Rotation paths and how fast each direction turns (degrees a step):
Each turn is a multiple of 5 degrees from 10 to 175, or 0.
Each row of a path follows its step; steps can be skipped.
path 1
step 5: [ -1  -5  -7   9  13  -6   2   7 -11   8  -8   5  -6   6   8   6   6  -9
 -10  -5  16   3  -8 -23   2   7  -6 -20  -9   5 -11 -10   4  -4  -3   1
   3   8  -5 -16   9   3  -4   5   7   3  17  -3   4  -8   5   9  17   0
   1  -2  13   1 -10   4  -4  10   1  -8   0  -2  -4   5  14   2]
step 9: [ -7   8  -2  22  16  16  -7   9  -9  -2 -10 -10  -6  -5   0   0  10   5
  -5   0  -7   2  12  -9   6   8 -10  -3  -3  -7  -6  -5   7   7  -1  13
   6   3 -21 -10  -5  -1  18   5   9   9   2   4   7  13  -3  -8  -6  -1
   3 -14   2  -8  -9   1  -7  -8  -4  -5  10  -2  -5 -15  -6   1]
step 15: [ -8   8   1  -5   9  -8   5   8  -1   0 -13   2  -7   3   5   1  -2   2
  10  -6  -5   7   4 -17   4   8   7   9   6  -7  14  10   0  -9 -13   5
   3   1 -21  16  -2   9   7  -1  11  12  -8 -10  -7  16   8  12   3 -13
  10  -6   7  -1 -12 -14  -8   4  -4  -8  11   4  -7   2  -5  -4]
step 20: [  2  -8  -6  -2  11  -6   1  -2 -13 -15  -6  -7  -7 -18   9  10   0  11
   0   7  10   3  -6  -3  11   8 -11 -11  -2   4   1  -2  -2   1  -2  13
   0  -9 -12  -5   9  -4   8  12  13   3   4  -4  -3  16  11  -3   6   6
  -8  -4  -2  -1 -17  11   4 -17 -11  -6  -6  -1 -10  17   5  -5]
step 27: [-16  11   2   3  10  -2   2   2 -13   7 -15   1   2  -4  -7  -2   4   1
  -4  -7  -1  17   4  -1 -11  -4   8  19   0 -12   4  -6   1  -8   2  -6
  -1  -1  -5   0  11   6   4   9  -5  28  16   6   7   2   3   2  12  -9
   7   4 -10 -11  -4 -10   6  11   5  -9   9  -1  -6  -2   1  14]
step 28: [ -7  -4  -4   3  11  11 -10  -8 -21  -8  -5   6  -2   3   5 -12  12   6
   7  -3  -2  19  -1  -3   9 -12  -6 -12   1  -6  -4  -6  12  -3  -3   5
  14  -7  -9 -13   5  10  -1  -1   9  13   0  -1  -4  11  14 -16   0 -13
   4  -4   8  -3   2  -2  -5 -15  -6 -13  13   4   2  -2  -2  -1]
step 29: [ -3  -2  -8   0  -9  -5  -6  10 -14  -3  -3   2   7   3   5   6  -3  11
   3  -2  -8  16   5 -10  -3  -5   4  14   3  -4  -3  -1   5   0   0  15
  -4   7  -4  -4   5  -3  18  11  -2  14  10   2  -8 -10 -14  -1   3  -6
   5 -18  -3 -18  -2 -19  -6  -6  -3 -15   3 -16   5   5  -9 -13]
step 41: [  6  -7   2  10   1   6 -12   8  -1  -6  -8 -18   4  -6   6  -6   7   3
   5   9   0  16  -2   2 -12  -3   7  -3  -7   0  -2   4   7   0   6 -11
   2  -5  -7  -7   2  -9  12  16  21   6  23   4   6  -1  13   2  -7  -6
  -8  -9   9 -12 -19  -5  -2   4   4 -11  -3 -11   3   2   0  -1]
step 42: [ -8   5   9   7   0  -3   0   2  -7  13   2 -10  -7 -11  11   0  14   0
  -6  -1   2   7  -8  -2   6  11  -4  -1  -6 -21   6   7   2  -1  -8  -5
   6  -4 -15  -5  -9  -3   9   9   3  12   3   1   8  10  -4   3  12  -8
  18  -6   5  -2   9 -10 -13   8 -12 -20   4  -5  -3   4  14 -11]
Directions:
[ 1 -2 -3 -4 -2  1 -5  0  1  1 -4 -3  0  2 -1  0  0  2  0  2 -3  1  0 -2
 -1 -1 -3  3  5  1  2 -1  0 -3  3 -4 -1  2 -1  1  1  1  4 -2 -4  1  2  1
  1  1 -3  1  0  1  0  1 -3  1 -5 -3  3  3  1  3  0 -2  1  0  2 -2] => 175
[ 0  1  1  2 -4  2  4 -1  1 -3 -3 -1  0  4  0  2 -1  2  0 -3  1  2 -1  3
 -5  1  2  1  0  1 -2  0 -2 -1 -1 -1 -2 -2  0  3  1  2  2  4 -3  0  0 -2
  2 -3  2  2 -4  1 -1 -4 -2 -1  1 -2  3 -3  0 -3 -1 -1  0  1  2  2] => 175
[-2 -2  1  2  1  0  0 -2 -1  2 -3  3  1 -2 -3  2 -2  4  1 -1  1  2  1 -1
  1  2 -1 -1 -1 -1  1  4 -3  3 -1  1 -2  3  3  2  1 -2 -1  1  2  0  0 -2
  3  3 -4 -1  3  4 -1  0 -1 -2  1 -4 -1  2  3 -1 -2  2 -2 -2  6  0] => 145
[ 1  3 -1  1 -2 -1 -2  0  0  2  2 -4  1 -2  0  0  1  5  2 -3  3 -1 -5 -3
 -3  1  0  0 -1 -1 -1  3 -3  2  3 -3  4 -1 -4  3 -3 -4 -2 -1 -2  0 -2  0
 -1  0  1  1  2  2  0 -1  5  1  2  1  4  0  0  1  0 -1  1  1 -2  0] => 35
[ 1  0  1  2  1  0  0 -1  3 -1 -1  0 -2  0 -3 -2  0  0  4  3 -1  0  2 -2
 -2 -2 -2 -2  2  5 -3  0  0  2 -1 -3  3  0 -5 -1 -2  6  1 -1  5 -1 -3 -4
  0  1  0  2  1 -2  0 -3 -1  0  1  1  0  0  3  0  3  4  3 -1  2  0] => 170
[ 0  3 -1 -2  2 -2  0  0  0 -1 -3 -2 -4  2 -1  1 -1 -1  2  0  2 -4 -3  3
  0 -3 -1 -3 -2 -4  0 -1 -2 -1 -3  1  1  3  0 -5  0  0  0  1 -3  5 -4  1
  1  3  0  0  3 -1 -4 -2  0  1  1  3  4  2 -1 -2  0 -1 -1 -2  1  1] => 95
[ 2 -4  2 -1  3  4  1  0  3 -2  0 -1  3  1  1  0  1 -1  1 -1 -1  1 -3 -1
 -1 -1  0  1  0 -2  2 -2 -2  0  1  2  0  2  1 -1 -1 -1  4 -1  2  4 -4 -3
  2 -3  1 -2 -2  5 -3  3  4  2 -1 -3  0  0  1 -1  4  1  1 -3 -3  0] => 115
